Which row each row swaps with, under one turn or mirror
tir: [ 1.33, -1.71, -1.29,  2.00, -0.38, -2.34, -0.49,  0.76,  2.33,  0.85,
  0.76,  0.45, -1.74,  2.87,  1.21, -2.31, -1.16,  2.91, -2.39,  1.49]
gufa: [ 1.41, -2.88, -0.19,  0.95,  0.66,  1.47, -1.27,  1.64,  1.24, -1.30,
  4.28, -1.20,  1.41, -0.44,  0.40, -2.91,  0.65,  0.27, -3.24, -0.71]
Fogok: [ 2.49, -1.25, -1.43,  0.49,  1.29,  0.00,  0.64,  0.88,  0.84,  0.01,
  3.65,  2.04, -1.14,  2.68,  1.55, -4.80,  0.06, -1.49, -2.99, -0.66]
Sive: [ 1.28, -1.05, -1.63,  2.32, -0.12, -2.24, -0.74,  0.89,  2.19,  0.53,
  0.62,  0.15, -1.78,  2.99,  1.56, -2.98, -1.46,  2.68, -2.59,  1.28]
mek: [ 1.67, -3.26,  0.29,  1.57,  0.44,  1.83, -1.34,  0.89,  0.48, -1.14,
  4.48, -1.35,  1.45,  0.67,  0.22, -3.12,  0.42, -0.48, -3.02, -1.37]
rikes: [ 1.44, -3.18, -2.23, -1.68, -1.98, -0.72,  0.10,  1.89, -0.79,  1.59,
  1.99,  0.97,  0.47,  0.78,  2.42, -3.78, -1.28,  0.94, -0.28, -1.21]
peteb: [ 2.52, -2.29, -1.24,  1.76,  0.29,  1.54, -0.32,  0.30, -1.58, -1.60,
  1.94, -0.67,  0.54,  1.73,  1.04, -2.23, -1.31,  1.95, -2.36,  3.50]
Vuf: [ 1.55, -1.55, -1.76,  2.24, -0.46, -1.62, -0.71,  1.06,  2.56,  0.50,
  0.82,  0.58, -1.22,  2.73,  1.73, -2.46, -1.25,  2.89, -2.95,  1.67]
dibob: [ 1.24, -3.88, -1.36, -1.02,  0.42,  0.09, -2.25,  1.12,  0.93,  0.87,
  1.43, -1.48,  1.45, -0.29,  2.21, -1.88, -1.31, -0.35,  0.09, -2.15]
gegid: [ 1.14, -1.62, -0.34, -0.35,  2.43, -0.53, -2.03,  0.78,  2.66,  1.43,
 -0.06, -0.40, -1.10,  3.33,  1.85, -1.65, -2.10,  2.16,  1.09, -2.10]
rusin: [ 1.48, -2.32,  1.01, -0.16,  1.72,  1.40,  1.76,  0.65,  0.81, -0.33,
  4.33, -0.78,  1.06,  3.41,  1.28, -2.60,  0.73,  0.89, -3.25, -2.35]
pove: [ 0.40, -1.35,  0.07,  2.47, -0.80,  0.17,  0.40, -0.69,  0.65, -0.19,
  1.04, -2.17,  0.36,  4.28,  1.23, -2.97, -1.26,  4.02, -0.89,  0.24]
bar: [ 0.87, -3.24, -2.44, -1.62, -1.75, -0.43,  0.59,  1.80, -0.76,  1.73,
  1.74,  1.24,  0.00,  1.63,  1.90, -3.61, -1.40,  1.33,  0.38, -1.48]
Bik: [ 2.62, -0.45,  0.08, -0.05, -0.25, -0.44, -0.01, -0.31,  0.51,  1.40,
  3.07,  0.72,  1.57,  2.26,  1.85, -3.43, -0.86, -1.35, -3.59,  0.17]
fotol: [ 0.00, -1.88,  0.51,  2.68,  0.29,  0.96, -2.50,  0.24,  1.07, -0.90,
  2.68, -0.35, -2.22,  2.54, -0.01, -4.98, -0.93,  3.34,  0.09,  0.17]
bezo: [ 2.19, -1.87, -0.50,  0.00,  0.98,  0.45,  1.82,  3.15, -0.62, -2.00,
  0.22,  0.46, -1.90,  2.62,  0.10, -1.01, -3.38,  1.55, -1.47, -0.41]
Vufal: [ 2.12, -3.26, -0.54, -0.03,  0.29,  1.33, -2.95,  1.19,  0.13,  0.14,
  3.56, -0.75,  1.35, -1.48,  0.88, -2.15, -0.94, -0.51, -1.07, -1.02]
dezi: [ 1.27, -2.64, -1.16, -1.61,  1.68,  0.06, -3.28,  1.12,  2.45,  1.31,
  0.57, -0.71,  0.34,  0.94,  2.63, -1.35, -2.00,  1.55, -0.06, -1.98]
Nof: [ 0.55, -2.85,  1.17,  1.23,  1.43,  1.69, -3.18,  0.44,  0.53, -1.17,
  2.18,  0.81, -2.86,  2.05,  0.01, -3.44, -2.47,  2.03,  1.23, -1.14]
lev: [ 2.09, -1.87, -0.28,  0.21,  1.60, -0.03,  1.39,  3.07, -0.38, -1.97,
  0.63,  0.53, -2.89,  2.53,  0.21, -1.19, -3.17,  1.64, -1.27, -0.47]
zovu: [ 1.05, -2.15,  2.20,  0.53,  1.79,  0.99, -2.11,  0.70, -0.76, -1.76,
  1.19,  0.85, -1.89,  2.78,  0.94, -2.24, -4.26,  1.14,  0.36, -0.44]
Demug: [ 1.94, -3.52, -0.55, -0.08, -0.10,  1.75, -2.90,  1.54,  0.59, -0.91,
  2.31, -1.46,  1.74, -1.04,  1.00, -1.73, -1.21, -0.27, -1.52, -0.87]
fop: [ 1.30, -3.67, -2.37, -1.29, -2.24, -0.40,  0.10,  1.21, -1.08,  1.18,
  1.65,  1.57, -0.22,  1.01,  2.28, -3.94, -0.98,  1.40, -0.71, -1.09]
keve: [ 1.32, -1.92,  0.55,  1.31,  0.36,  2.54, -0.10, -0.40, -1.33, -1.51,
  1.51, -0.41,  0.06,  0.28,  1.81, -1.12, -1.28,  3.14, -3.15,  1.55]
vudi: [ 2.00, -1.39,  1.90,  0.08,  1.26,  0.93, -1.73, -0.90, -1.30, -0.60,
  1.53,  0.38, -1.25,  1.97,  0.92, -2.20, -4.17, -1.38, -0.78, -0.66]
zisot: [ 2.76, -1.06, -0.91, -0.04,  1.38, -0.30,  0.69,  1.45,  0.50, -0.17,
  3.18,  1.82, -0.32,  2.43,  1.75, -4.82,  0.13, -1.49, -3.01, -0.59]
Dofu: [ 1.23, -1.86,  0.28, -0.36,  1.80,  1.39,  1.67,  0.60,  0.60, -0.58,
  4.21, -0.70,  1.59,  3.25,  1.38, -3.15,  0.92,  0.73, -2.30, -2.75]
Vozun: [ 2.44, -2.61, -0.63, -1.15,  0.90,  0.89,  0.70,  3.50, -0.65, -0.59,
  0.58, -0.01,  0.08,  2.37, -0.19,  0.35, -2.87,  1.04, -1.58,  0.47]
Diti: [ 0.28, -2.53,  0.44,  2.81,  0.49,  1.19, -3.01,  0.67,  1.68, -0.95,
  2.55, -0.89, -1.35,  3.41,  0.53, -4.31, -1.10,  3.75, -0.43, -0.44]
Zet: [ 0.47, -2.92, -0.53, -0.04,  2.30, -0.44, -2.41,  1.60,  0.56,  1.05,
  3.01,  0.57, -0.62,  4.33,  2.08, -0.91, -2.15,  2.65,  1.54, -0.56]
niso: [ 2.64, -1.24,  1.81, -0.61,  0.18,  0.34, -0.86, -0.51, -1.15,  0.46,
  1.63,  0.32,  1.69,  1.66,  1.68, -1.78, -3.00, -1.61, -1.82, -0.77]
Mur: [ 0.81, -1.21, -0.02,  2.18, -0.95,  0.69,  0.01, -0.40,  0.85,  0.60,
  1.01, -2.42,  0.07,  4.68,  1.57, -4.01, -0.99,  3.75, -0.99,  0.07]
rokin: [ 0.47, -2.71, -2.23,  0.36,  2.24,  2.58, -0.17, -0.51,  0.32,  0.69,
  2.09, -0.38, -1.83,  1.14,  1.75, -4.36,  1.21,  1.97,  0.51, -2.01]
Zosu: [-0.08, -0.51,  1.92,  0.94,  1.79,  2.90, -0.68,  0.60,  0.81,  0.36,
  2.53,  0.50, -2.43,  2.38,  1.16, -1.76, -0.76,  2.88, -0.04, -2.47]
Sidu: [ 2.43, -2.01, -0.84,  0.53,  1.06,  0.69, -0.78,  1.46, -1.97, -0.44,
  2.85, -1.64,  1.74,  2.81,  1.67, -1.01, -2.57, -1.84, -0.31,  0.46]
nom: [ 2.16, -2.36, -1.08,  0.24,  1.45,  0.54,  1.47,  2.96, -0.22, -2.46,
  0.17,  0.73, -2.85,  2.45,  0.33, -1.58, -2.37,  1.57, -1.90, -0.86]
mab: [ 1.30, -0.29, -0.06,  1.04, -1.25,  2.99, -0.97,  0.63, -0.12,  0.86,
  1.59, -2.26,  1.47, -0.01,  2.09, -1.91, -0.37,  0.64, -1.41, -1.18]
saso: [ 1.11, -3.98, -2.58, -0.08,  2.97,  1.15, -0.16,  0.47,  0.78,  0.47,
  3.84,  0.93, -1.44,  2.29,  1.15, -3.48,  1.54,  2.13,  0.26, -0.37]
kisu: [ 1.12, -3.04, -1.72, -1.84, -0.38,  0.69, -0.32,  1.84, -1.08,  2.13,
  1.48,  1.29, -0.84,  3.32,  0.70, -3.59, -1.95,  1.06,  1.71, -0.75]
biraz: [ 2.02, -2.00,  0.37, -1.52,  2.29,  1.07,  1.80,  0.44, -0.23, -0.14,
  3.25, -0.79,  1.71,  3.31,  1.84, -2.82, -0.20,  0.13, -1.47, -3.03]
mufum: [ 1.51, -0.26, -0.58,  1.24,  2.23, -1.14, -0.68,  0.64,  3.54,  0.98,
  0.78,  0.05, -2.06,  4.28,  1.10, -2.63, -1.15,  2.13, -1.53, -0.31]
lato: [ 1.31, -1.96,  0.65,  1.69,  1.92,  1.46, -3.49,  1.05,  0.61, -1.24,
  2.01,  0.17, -2.61,  1.59,  0.10, -3.08, -2.80,  2.66,  0.85, -0.16]
baf: [ 0.76, -1.80,  0.32,  1.05, -0.33, -0.35,  0.44, -0.64,  0.11,  0.47,
  0.42, -2.18,  0.18,  4.34,  1.74, -1.86, -2.46,  4.05, -0.26, -0.02]
Zis: [ 2.31, -1.20, -1.01,  0.13,  1.46, -0.74,  0.57,  1.12,  0.76, -0.01,
  3.69,  1.84, -0.38,  2.17,  1.87, -4.42,  0.05, -1.34, -3.58, -1.12]

Demug is swapped with Nof
Diti is swapped with mek
rusin is swapped with Mur
baf is swapped with biraz
gegid is swapped with niso
gufa is swapped with fotol
kisu is swapped with Vozun
mufum is swapped with Bik
lev is swapped with rikes
fop is swapped with nom
peteb is swapped with saso
rokin is swapped with keve

